128 stands for zero in the data rows.
Here are some points, each followed by its number:
108 166 114 131 157 129 165 138 113 99 92 90 139 136 126 154 0
143 152 106 160 119 127 118 131 130 141 153 81 106 175 100 133 1
106 161 131 171 146 134 109 133 108 164 129 113 103 143 150 169 2
112 142 112 196 142 140 134 125 141 131 151 99 114 153 102 147 3
129 173 99 151 141 134 101 158 96 133 137 84 119 145 119 144 4
131 176 82 124 145 138 154 121 141 113 101 80 127 119 126 127 5
132 114 112 154 125 146 93 157 126 121 164 91 139 173 149 116 6
120 139 99 166 160 142 133 146 120 114 166 100 113 177 131 127 7
112 112 63 124 166 143 91 135 133 135 151 107 131 126 142 126 8
92 174 107 142 131 122 143 117 135 152 139 103 101 114 150 171 9
140 165 90 118 153 137 161 127 120 107 80 100 133 116 147 138 10
85 145 136 161 157 141 94 144 112 140 147 131 126 143 172 150 11
105 148 138 170 132 151 87 116 126 143 155 107 114 140 171 145 12
97 133 127 162 138 138 116 178 152 136 154 99 128 170 134 140 13
104 164 121 151 105 128 109 118 155 145 122 93 81 148 102 142 14
127 127 129 143 179 115 124 109 70 98 127 126 147 129 158 143 15
113 167 119 152 111 137 117 137 158 135 114 79 85 148 109 129 16
100 132 123 151 127 128 179 170 148 137 151 105 128 170 139 130 17
Which three points above are nearest to each new point? Their numbers follow each, nearest first.
117 164 82 140 146 139 107 143 101 124 139 77 135 145 142 145 4 7 8
144 153 101 129 127 126 105 132 151 118 147 71 113 167 101 115 1 16 4
108 159 110 124 164 126 143 136 107 96 92 96 151 147 130 162 0 10 5
123 162 79 147 146 144 92 145 100 128 154 104 110 152 124 121 4 7 1
133 143 125 161 169 151 124 136 82 99 160 124 135 136 164 136 15 11 7
115 126 60 122 174 132 104 132 150 124 124 99 141 121 128 126 8 5 10
90 157 91 119 146 119 129 137 116 97 99 90 150 132 130 159 0 10 5
120 117 143 146 155 109 118 141 62 103 137 143 130 142 164 144 15 11 2
94 170 101 141 124 118 126 137 128 151 99 119 103 113 140 179 9 2 14
107 143 133 148 179 130 123 104 82 116 134 139 129 135 165 159 15 11 2
120 107 103 162 122 149 95 152 134 126 172 118 145 162 161 117 6 13 7
106 124 73 138 162 155 86 152 120 130 156 114 124 140 131 127 8 7 6
96 102 83 133 153 139 89 140 118 133 161 102 117 149 146 118 8 6 7
116 131 139 154 164 114 113 119 69 95 124 136 144 142 155 151 15 11 2
113 134 136 134 182 108 140 124 81 100 107 132 141 120 157 155 15 0 10
98 148 131 185 148 131 112 125 103 148 122 119 92 138 147 160 2 11 12
121 144 79 152 146 119 162 143 129 152 128 120 137 129 177 159 9 10 17
133 159 83 146 148 137 106 140 105 131 124 77 122 143 94 140 4 1 5
123 160 86 139 140 138 102 146 129 140 118 80 125 137 80 131 4 1 16
133 145 105 135 141 132 113 133 133 143 169 79 102 177 110 122 1 7 4
112 125 128 143 170 112 117 108 73 95 120 134 150 134 156 151 15 11 0
141 163 110 151 122 135 117 156 129 169 146 103 109 175 103 131 1 4 16
125 137 120 163 181 119 125 122 76 100 138 109 127 148 146 140 15 7 4
130 174 79 120 141 135 156 126 136 117 101 78 131 120 126 127 5 10 0
104 146 80 134 116 133 145 161 140 178 129 138 152 112 147 148 9 17 8
85 169 101 139 131 128 137 135 135 162 132 113 113 112 140 178 9 2 14
127 122 133 153 176 116 122 131 67 105 137 139 138 135 152 153 15 11 2
132 140 100 137 138 129 116 127 130 136 172 74 109 177 116 121 1 7 6
105 167 100 121 153 124 133 152 118 103 84 92 139 136 119 156 0 10 5
90 175 103 136 128 133 140 137 140 151 127 111 104 112 154 173 9 2 14
136 154 77 147 153 148 121 132 102 128 130 77 131 131 99 138 4 5 1
100 135 135 125 118 133 116 169 169 141 162 110 125 176 106 119 13 17 6
128 133 122 156 183 120 122 117 76 95 135 112 135 143 150 139 15 7 11
114 126 119 148 180 125 121 119 87 102 135 133 139 131 170 163 15 11 2
154 148 108 177 157 153 148 157 116 103 136 102 120 140 132 100 7 4 3
85 122 77 127 146 144 99 158 139 127 149 103 126 160 134 124 8 13 6
116 119 143 147 148 110 118 143 61 102 138 143 128 146 163 145 15 11 2
129 133 123 148 177 115 127 117 66 101 126 119 145 135 153 146 15 0 11
103 164 127 167 148 132 107 139 112 165 129 116 97 139 154 163 2 11 12
106 136 125 148 182 136 125 145 76 103 153 129 128 136 142 154 15 11 7
98 161 89 139 141 138 106 142 124 145 124 78 139 126 96 151 4 16 5
